Here is a table of points, one per row:
[ 36 -34  -5 -40  26  61 -85  63]
[ 33 -60  -4 -51  25  54 -81  50]
[ 36 -40  21 -44  39  66 -72  60]
[ 27 -45 -48  23  21  39 -69  79]
[-20 -13 -65  58 -16 -37  54 -57]
[-45  45   4 -20 -37 -31  42 -67]
[ -6  51  58 -28 -38 -51  63 -66]
[-21  27 -41  -4 -31 -49  35 -61]
[ 27 -36   2 -28  24  56 -74  60]
[-10  26 -45  22 -15 -42  18 -28]
[-50  71  50 -14 -25 -52  77 -91]
[ 32 -47   5 -41  12  58 -87  45]
[-25  24  41  15 -32 -59  61 -68]
[ 40 -51 -23 -35  -8  75 -50  55]
[ 28 -20  17 -14  31  54 -61  60]
[ 38 -75 -31 -24  53  58 -62  92]
[ 35 -25  18 -39  16  60 -61  57]
[-35  51   5  13   1 -33  63 -58]
[ 24  -2  32  13  36  41 -27  40]
[ -39   -8  -30   92   10 -112   74  -46]
[ -4 -55 -36  21  25  16 -24  44]
[ 46 -37 -21 -44  18  63 -51  68]
There is one direction along which these points spread out most. How many in every 100 of the points above lie lower along it than each point below? Answers are rounded to whole numbers. More than half of the points above lie lower than the first one.
[-18  48  57 -40 -30 -29  52 -43] 36
[-43  55 -12  28 -48 -49  54 -89] 5
[-15  51  50 -28 -50 -60  78 -65] 9
[ 44 -14  17 -17  40  52 -58  60] 55
[ 35   2  25 -11  19  44 -50  52] 50
[ -2  46  36  14 -22 -40  40 -42] 36
[-36  20 -71 115  35  21  56   0] 41
[-14 -23 -33  63  35  -3  -9  45] 41
[-10  -3  12  21 -43 -41  35 -43] 36
[ 36 -52 -15 -52   4  74 -93  62] 95
[-38   4 -20  41  -8 -17  87 -47] 27
[ -1  51 -65  55 -16 -14  -4   4] 41
[-23  66  32  -9 -36 -86  82 -81] 0
[ -6  46  30  -9 -31 -61  17 -49] 36
[ 31 -29  13 -27  37  65 -76  63] 82
[-17  21  35   8 -31 -63  63 -62] 14
[-70 -34   5  18  14 -27  43   5] 41
